One turn moves each row of this set onto another row. After a few examples, where does it send each row asked below?
fir: [  5 -13  -5  -3  12 -21 -24 -25  -4  11  62 -34  13 -31  52   5  30 -10
 -18 -68   5 -17]
fedid: [-11 -26   1  -2  40 -47 -12 -29  35  -7  -6   7  17 -40  70   4 -21  -1
 -14  17 -36 -81]
Mar: [ 10 -10  -3  -7  -5 -23 -37 -29  13   9  53 -42  -2 -16  64  12  20  -9
 -17 -65   1 -23]
gemi: [ 30 -17  -2 -10  15  -9   0 -12  -1  28  14 -56   9 -17  46 -12   4  -4
   1 -48  25  40]
Boba: [ -7 -17 -19 -13  31 -21  23 -11  20   1  -3   5 -20 -15  85   7  -4  -9
  59  29  26 -36]
sikap: [ 10  -6  17 -28  77 -19 -29 -11   8  -2  22 -14  28 -18 -14   2 -22 -10
  -4 -20   9  20]
Poku: [ 32   4  16 -34  38 -28 -50  -8  47  -7  -3 -23 -20  16  25   4 -46 -10
  10 -32  -5   0]
pabal: [ 47 -24  -2  -4  -5 -26  29 -15 -11  -2  -4  29   8 -35  34  12   1 -23
  -6  21 -48 -36]
nekuz: [-22 -29   6  -2  46 -47 -11 -31  31  -9  -2  11  29 -46  63   9 -17  -1
 -17  17 -32 -77]
didi: [ 39 -23   9  -9 -19 -32  15 -34   3  -4   0  16  11 -26  27  38  -1 -11
 -13  40 -45 -32]
gagi: [ 25 -18 -23 -14  39   3 -24 -17  49  -9 -21   0   7  17  76 -19  -1 -34
   2  47  20 -23]
Lilog: [ 15 -26  13 -16   0  -5  -7 -20  12  16  14 -53  15 -12  57  11   5  -7
  -6 -52  32  43]
babov: [-20 -11  30 -37  41 -31  -1  -5  20 -13  17   0 -10 -19  28  35 -31  -3
  40 -55  15   4]
leki: [-17 -28   6 -17  63  26  -3  -1   5  22   0  32 -11 -22  75  17 -25 -41
 -14  21   7  14]
danuf: [-15 -22 -14 -12  58 -13   0 -36  12   1  16   1  34 -17  41  19  14  -7
  15  68  36 -12]
Kag: [ 23  -4  -9  -2  11 -23 -44 -29   4  17  59 -48   8 -19  45  -2  25  -7
 -28 -53  -6 -18]
fol: [-16 -13  13 -20  36   4 -23 -25  19  33   5   5 -34  -6  74  53 -39 -11
  -2  48   2   5]
Vatel: [ -9 -26   0   0  50 -43 -15 -28  34  -9  -6   8  28 -42  60  -4 -18  -5
 -27  19 -36 -77]
Ripa: [ 29 -15   5 -13  -1 -20 -15 -25   9  28  18 -68   5  -8  44  12  -1   7
   3 -35  26  37]
dad: [ 14  -3 -12  -9  67   2 -12  -2  -9  49   4   4 -35 -19  58   2 -37 -17
   4  45 -11   0]
seriz: [ 33 -36  11 -12 -17 -16  16 -23  10 -15  -8  36  21 -25  43  28   4 -33
 -23  20 -42 -30]

sikap turns into babov
Vatel turns into nekuz
Ripa turns into gemi
Now find these:
Mar turns into Kag
dad turns into leki
seriz turns into didi
Boba turns into gagi

One turn moves each row of this set onto another row. After a few examples, where does it send each row asked below?
P: [-40   3 -18 -16 -40 -19 -18  28  10  44 -24  31 -48 -16  25  32 -61  16
  14   0  25 -18  -1 -12 -12  -1  29 -11 -29]
G: [-10 -52 -26 -28  -4  57 -24   8  -5  48  14   3 -36   2  15  27 -15  20
   4  18  10  12  -2  -7 -14  26 -19 -32 -19]
A: [ 13  -3 -22  16 -12  57 -35  28 -14  38  34  27 -31  33 -47  37  -1  30
  -2  36 -14  29  -8 -50 -15  -3  -2  37  19]
Z: [-40  51 -23 -53 -23 -13  -1 -13 -10   2  19  36 -20   8 -18   5 -52  -7
 -45  56  17   0 -13  -2   4  13 -20 -25  26]
R: [ 33   8   3  12  -1  31   5  23 -40  23  50  -5 -34  -7 -43  28   0  19
 -18  16  -9 -22   1 -67  15 -30  -6 -24   3]
S: [ -1  40   0 -11 -22 -41 -25 -46  16  18  12  -8 -11  34  -7  30 -33 -29
 -39  29  27   0   9 -31  -7 -13  48  -6 -19]
B: [-54  32  16  15 -29   2 -11  -5   8  30  17  53 -41  10 -47  24 -67 -37
 -40  48   0  12  15  11 -13  -8  35  -4  12]
F: [ -1  58  46 -11  -8 -21 -29   8  31  52 -38  -8 -59  17 -15  12 -19  -3
   6  32  19 -19 -20 -13 -14  -2  26 -16  26]
K: [ -2 -14  37   8  31  17 -17  -3 -24  29   0   1 -50  -6 -63 -22  -8  23
   3  15  -2  15 -14 -49 -48   0 -16 -27  -9]
X: [ 20  28 -10  11 -25 -11  13  10  -2  14   7  26 -21 -12 -53  21 -26 -13
 -61  11  12 -41  -5 -27 -31 -13 -38 -32  44]
W: [ -5  26  46 -11  10 -32 -10  25   1  16 -22  11 -20 -33 -35  -3 -44   1
 -48   1  16 -11  -5 -17 -41 -12  37  16  37]
M: [  1  -2 -26 -10 -10  -7 -18  24 -31  29  20  18 -14 -10  11  79 -22 -20
  24  51   3   0  23  27 -20  15  19 -30 -12]
E: [-16  33 -12 -48 -32  15 -23   8   7  45  -2   2 -34 -10  52  25 -37 -16
 -50  15  16  20  -3  -2   0  -5  32   7  16]
L: [-21 -10 -16 -50   4  21  -1  20 -35   4  52   8 -10   7 -15  21 -36  37
  -2  52  12 -10   8 -22  47  12  14 -12  -3]
N: [  8 -20 -13  -9 -40  26 -10 -21 -37  25  11   9 -14  -3  16  -6 -29   4
  28  14  22  37 -12 -44 -44 -11   6   5 -45]
H: [ 10  25   5  -9  14 -14 -22  -1  10  -3   4  20 -29  -1 -61  48 -56  19
   4   2   7 -51 -20 -38 -52  10  -7  43  -4]
C: [-35 -17 -17 -11 -33  37 -15  20 -47  39  14  51 -21  27 -10  35 -40   7
 -14  59  21  23  40  -9   5   0  35  30  20]
T: [ 22  12 -26   4  -5  13  -6   2 -46  26  -9 -16 -79  27 -27   3 -10   4
  35  54  22   3  23 -45 -24   6 -29  13  -3]
D: [  2   1   2  49 -13  11 -18  11  54  24  20  16 -35  26 -88  14 -30  -5
 -35  22  -4  -2  -7 -22 -24   1   2   8  23]
J: [ 48 -10  47  -6   4  20 -18   0  -3  22  -3  -4   9   0 -34  14  -6   3
  31  29  17  -4 -30  -6 -62  11   3   5  20]

C turns into B
T turns into M
Now find these:
Z turns into X
J turns into N
K turns into G

One turn moves each row of this set onto another row. After a few examples, where does it send each row asked below?
terav: [ 69  12  -6  31   5  45  18 -31  10  34 -25  10 -14  16  -3 -34 -33 -32
 -33  21  17  -9 -25  12  47  36 -27  -2 -47  -1 -10  12  27]
Riget: [ 39  27 -27 -25 -25  34  37   6 -12  58   7  15  -3  34 -23 -29   2 -45
 -53  18   3   7  16  10  24  -2 -31  48  14  11 -29  10  59]
rof: [ 72  14 -10  31  12  38  12 -20   8  50 -37  18 -11  15   3 -28 -32 -43
 -31  11  30  -5 -13  17  46  32 -23   2 -43 -12 -23  13  24]
tuga: [  6   0 -27  13   2   2 -30 -14  -8  29   4  34  10 -37 -45   6  16 -22
 -36  37 -32  -8   2 -30 -19  -3  21  14  -7 -12  27  44  -1]
gubot: [ 55   4  -8   8   3  -5 -11 -30  -9  41 -45   8 -33 -11  -3 -46  -2 -53
  17  27  21  40  -2  -5   7  57   1 -19 -18 -56 -20 -31   8]
lebe: [ -3  20 -60 -24 -31 -14   2 -22 -27  50   9  10 -11  -8 -58 -42   7  -8
 -26  29   0  20  40 -26  19 -38 -11  21  -3 -18 -10  18  40]
lev: [ -6  12 -60 -15 -14 -10   4 -20 -30  48  20  18 -17  -9 -61 -34  16 -12
 -18  29 -11   8  39 -33  21 -25  -9  21   0 -14  -2  21  45]
tas: [ 30  29   4   2  -7   0 -26  -3   9  15 -63  10  43  10  23 -33 -18 -32
 -45   5 -27  33  -8   8  -3  18  45  18 -52  -5 -30 -28 -10]
rumab: [ -9  11 -66 -16 -27 -15   1 -12 -30  51  12  18  -8   4 -49 -36   1  -9
 -30  36  -8   9  46 -21   9 -25 -10  19  -8  -6  -6  15  53]
nepa: [ 40  23 -23 -29 -32  43  27   3  -5  49   8   5  -4  30 -11 -30   0 -36
 -46  11  18   6  -1  17  22  -1 -37  48  21  13 -30  16  62]
mevi: [ 57  30  -5 -37 -19  43  -2 -14   2  -8 -18  18   9  32  14 -24  -3 -47
 -16 -20 -30  44  11 -55  29  13 -26  23 -26  21 -14 -29  63]
Vizo: [ -8   8 -35 -26 -25  33  26 -17 -12   9 -35  13  37 -44 -25 -22 -20  -2
 -10   2 -37  12  -2   0  26  13  -9  35   7   9 -23  53 -35]
tekiz: [ 55   7   3  11 -10 -10 -11 -31  -9  30 -43  13 -27  -7 -12 -63  -6 -47
   7  35  16  45  -1 -14  18  59   1 -19 -19 -50 -16 -42  17]
Nuven: [ 34  42  16  16 -11  23 -16 -15  -1  15 -43   7  57  24  30 -20 -23 -33
 -35   4 -26  26 -21   5  15  -2  21  -2 -48  -4 -18 -39   2]
vomin: [ 40  24 -27 -17 -19  29  23  12 -17  47   1  22  -5  42 -15 -27  -4 -41
 -46   7  28   3  13  18  25   0 -32  43  11  18 -31  14  68]
Vav: [ 15   1 -60 -23 -25  60  48 -40 -21  -9 -33  16  -5   9   4  -6 -34   0
  13  33  -7  18   1 -29  18  19   1  18 -20 -20 -24   3  70]
rakaz: [ 26  30  18   4 -21   5 -11 -20   1  13 -58   4  45   5  20 -16 -24 -27
 -22  -4 -23  41 -20  14   0  -5  35  -5 -51  11 -18 -35 -14]
dagu: [ -9  19  -9  -9  -9  12 -43 -30   0   3 -40  20  35   2  -9 -28   0 -11
  38  35  45  50 -19  20   6  -7  30  -9 -42 -36  -4 -23  21]
ponis: [ 73  23 -25 -32 -11  28 -10 -26   9 -13 -34  38  12  26  -3 -21  16 -54
 -11 -18 -21  32  -3 -36  30  38  -3  22 -41  24 -17 -38  62]
zeref: [  5  12 -13  17  14   9 -35 -26 -17  28  -6  27   9 -41 -51  -2  17 -12
 -31  28 -20  -5  -5 -23 -18 -15  18  15 -12  -9  29  48  -3]
Ruv: [  7  -3 -58 -28 -26  63  30 -25 -17 -16 -43   5  -7  -5 -10 -22 -22   4
   7  40 -20  39  19 -51  31   2 -24  14 -18  -7 -18  20  54]
Zusa: [ 68  10   3  13   1 -11 -19 -27  -3  35 -35  10 -32  -2 -14 -53   2 -45
  16  32  26  31   1  -6  17  55  -1 -24 -29 -39 -24 -36  21]
pavuf: [ 12  -2 -36 -36  -9  14 -31 -16  17  -1   1  38  27 -21 -46 -25  34 -26
  29 -51  24  28  14  -5  19  -4  -1  35   9   4   0  16  -4]
fave: [-19  -4 -14  -3  -5  15 -53 -22 -10  -9 -38  13  17   5  -8 -13   3   7
  29  19  40  37  -7  13 -18  -7  42   6 -30 -44 -28   0  22]
rapov: [ -5  -9 -24 -49 -20  12 -34 -19  14   7  -5  30  40 -27 -27 -34  24 -26
  36 -39   6  41  -7  -6  29   9   0  40   7  26   4  30   8]
Kod: [ -2  19  -7 -59 -16   1 -34 -19  13   7  -6  40  32 -30 -40 -29  20 -32
  39 -26  23  41  -8  10  12  19   1  35   6   7  -4  20  -7]
Gutut: [  2   8 -53 -22 -25  33  54 -13   3  25 -24  12  34 -31  -8 -30 -36 -13
 -21 -15 -30  10  15  -2  21   0   7  42   8  -1 -11  27 -28]
Luvo: [ 38  11  26   4  -3  -5 -34   5  -4  27 -25  19  -4 -30 -19 -18  33 -57
  -7  22   0  37 -12   0 -35  48  18  24  37 -31  -1  -9  -3]
Dap: [ 15 -12 -42 -32 -28  62  37 -30 -23 -17 -55  18  12  17  -5 -19 -29 -12
   6  27  -8  41   3 -46  31  -5 -11   8 -22 -18 -27   9  65]
tibo: [ 62  14   0 -44 -14  45 -12 -27   6   4 -32  24  28  16  17 -24   8 -54
  -2 -27 -19  41  -2 -43  27  12  -6   7 -40  30 -16 -32  59]
dit: [ 71  14  -5  22  10  46  17 -19   7  49 -29  13 -13  27  -2 -29 -36 -33
 -36  33  19 -12 -19  16  31  29 -22   3 -46  -6 -23  11  38]
Zekov: [-16  -1 -33 -17 -26  30  52 -23 -17   8 -38   6  36 -21 -15 -29 -30 -11
 -16 -14 -40  28   8  -4  30   4  -4  36  -6  20 -13  39 -23]
domup: [ -3   1 -15  21  16   7 -32 -11 -10  32  -6  26   3 -41 -44   1  11 -11
 -22  34 -21  -5  -8 -21 -25  -1  16  21   4 -24  28  48   1]
koges: [ 31   9  32  -8  -2  12 -39  -3 -17  21 -25  26   5 -25 -15 -19  35 -54
 -11  23  -3  36 -21  -7 -44  46  21  27  40 -29   5  -6  11]
dofa: [-12  -4 -16 -15 -26   3 -44 -22   1  -9 -45  19  34  -3 -15 -13  -7   3
  39  26  34  56 -34   9   2 -16  34   1 -19 -31 -12  -5  22]
punib: [ 35   3  10  -9   0   3 -29   0 -11  18 -15  24  -9 -26 -17  -3  38 -62
  -2  22  -5  32 -20 -10 -44  46  20  18  36 -32   6  -1  -1]

dofa turns into rakaz
vomin turns into rumab
dit turns into Riget
Now find these:
tas turns into ponis
tekiz turns into terav
Ruv turns into Vizo

